X = [27, -14, -18, 42, -8, 50, 16, -23, -8, -13, -30]
The entry just right of -13 -> -30
What is the third entry from the right?
Answer: -8
The entry just left of the largest entry: -8
What is the 2nd entry from the right?
Answer: -13
What is the 2nd entry from the left?
Answer: -14

Read these off the row that follows.
1) Which number is the third entry from the left?
2) Which number is the 2nd entry from the left?
3) Which number is the last entry?
4) Which number is the 1st entry from the left?
[ -44.421 -125.617  -66.103  -25.115  186.864]
1) -66.103
2) -125.617
3) 186.864
4) -44.421

a =
array([-0.528,  1.911,  0.542,  1.410, -1.768, -0.234,  0.680,  2.070,
       -0.168])
Report the entry just left of 0.680.
Answer: -0.234
The entry just left of 0.542: 1.911
Report the smallest entry.
Answer: -1.768
Report the entry just left of the smallest entry.
Answer: 1.410
The entry just left of -0.168 -> 2.070
The entry just right of 2.070 -> -0.168

Questions about the array below. Indices start at 1.
1) Read off the top entry of the column that holds the smallest entry.
2) Read off the entry in row 2 and column 1.
3) Read off the entry directly above 128.
4) Read off the entry directly above the largest entry.
5) Read off the entry in the top-right corner.
6) Read off the entry at row 1, column 3.
7) Read off the top-left entry.
198  178   41  100   85   85  160   82   86   78  174  117
210  183   55   90   77   86  168    7   90   73  167  118
169  162   68  128  112   81  141   12   78   92  184  114
218  185   75   84   72   87  173  109   93   70  163  117
216  185   58   86   74   87  171   42   92   71  164  117
205  181   41   94   80   86  164   75   89   75  171  118
1) 82
2) 210
3) 90
4) 169
5) 117
6) 41
7) 198

Read these off the grid that follows. Rows and columns are numbered from 1.
1) Report the entry in row 3 and column 1.
2) Report the entry at row 1, column 2.
3) Report the entry at row 1, column 3.
4) Report the entry in the bottom-left corner.
5) Report the bottom-right entry.
6) Report the top-left entry.
[[ -4 -13  14  14  -1   3  19   0 -38   4  -2  -7   2  -8]
 [  2  -1  21 -19  16  45  20  10   5 -11 -56   7  -2  -3]
 [  0   9   5  -2  -1  13  -1   8 -11  -5   3 -14  11  -2]
 [ 14 -35 -14  15  20  31  -3 -10  10  -5 -23  11 -21 -11]
 [  2  35  -3  23 -32 -63 -12  19 -35  17  19 -10  19  19]
 [ -3 -20   1   3  -8  24   5 -19 -32   1   9  14 -26  -5]
 [ -9  13   1  -7 -22 -43  -9  -3 -10  12   3   7  11   9]
 [  8  30  13 -16  11 -17  -8   3 -49   3  21 -14  34  22]
 [-18  -2  15  -3 -17   8  -2  18 -17  18 -14 -17   3  10]
 [ -5  22  24  -5   2   8  21  -1  24   9 -25  -7  21  12]]
1) 0
2) -13
3) 14
4) -5
5) 12
6) -4

Read these off the matrix that follows.
1) Report the top-left entry.
2) Report the entry just right of 42.
3) Report the smallest entry in the first row.
4) Report the bottom entry of the column that holds the smallest entry.
5) Report the top-right entry.
6) Report the second entry, reading row by row.
7) Report the last entry, reading row by row.
8) Report the second entry on the diagonal from the top-right corner.
[[29 27 17 25 22 33 27 23 13 22 29 24]
 [23 37 41 37 25 20 16 50 34 21 21 25]
 [42 26 26 31 28 16 34 21 43 20 17 16]
 [35 20 17 26 16 36 33 30 18 20 31 37]]
1) 29
2) 26
3) 13
4) 18
5) 24
6) 27
7) 37
8) 21

[680 691 906 601 122 585 955]
What is the entry just right of 122?
Answer: 585
What is the 1st entry from the left?
Answer: 680
What is the 1st entry from the right?
Answer: 955

B = [ 10 -33 -16 -49 -36   5   9   4]
The last entry is 4
Find the entry just left of -49.
-16
Find the first entry from the left.
10

Read these off the matrix that follows. Counting starts at 1.
1) Read off the bottom-right entry.
2) Read off the entry in the top-left corner.
3) Read off the entry directly above the smallest entry.
4) Read off the entry at row 2, column 2.
5) Read off the entry just right of the largest entry.
6) Read off the entry at row 1, column 3.
7) Read off the entry directly below the largest entry.
8) Read off the entry in row 2 and column 3.
[[ -4 -16   2   8 -25   6  15  15   9   1   1  18]
 [  1  -2 -16  12  -6   7  15   4 -19 -10 -13 -11]
 [-23  41  10 -30  19 -29 -21 -23 -18   6   2  -4]
 [ -9   4   7  -4   6  -5 -18 -17  -2  13 -15 -14]
 [-26  49 -16 -12   4 -13   6 -15 -41 -13 -11  -3]
 [  6 -22 -19  35   4  32  23  14  19  -2 -19   4]
 [ 42 -39  11  13 -15  29  -1   7   3   0  23 -19]]
1) -19
2) -4
3) -2
4) -2
5) -16
6) 2
7) -22
8) -16

Questions about the table below. Counting starts at 1.
1) The entry in row 1 and column 2?
2) The entry directly above -8?
3) The entry at row 1, column 3?
4) The entry at row 1, column 1?
5) The entry in the bottom-right corner?
6) The entry in row 3 and column 1?
7) The top-right entry?
8) The entry just left of 21?
-25	-11	35	-25	-15	7	15	-28
-9	9	8	-19	-12	12	18	-25
7	-7	-13	-14	-9	15	10	-18
35	0	-39	-20	1	18	-25	-6
36	23	-41	-20	-3	22	-24	-4
34	-14	-41	-16	-6	24	-19	-2
-20	-19	14	33	1	-15	25	22
-15	-12	8	41	2	-18	25	32
25	-9	-29	10	18	-12	-20	14
-18	-8	22	-23	-14	10	19	-28
11	14	-18	40	16	-25	-4	41
-32	-20	50	-26	-11	2	1	-25
3	-27	-9	-15	-9	15	12	-20
34	21	-37	-18	5	13	-25	-6
35	-9	-41	-17	-5	24	-20	-2
-31	15	47	-27	-14	4	6	-26
1) -11
2) -9
3) 35
4) -25
5) -26
6) 7
7) -28
8) 34

data = [-38  28  10 -12 -24 -28 -17 -16   5  44 -26 -59  13 -59   6   6]
Give the first entry from the left.
-38
The third entry from the right -> -59
Give the 1st entry from the right.
6
The second largest entry -> 28
Give the 5th-last entry.
-59
Give the 2nd entry from the right.
6
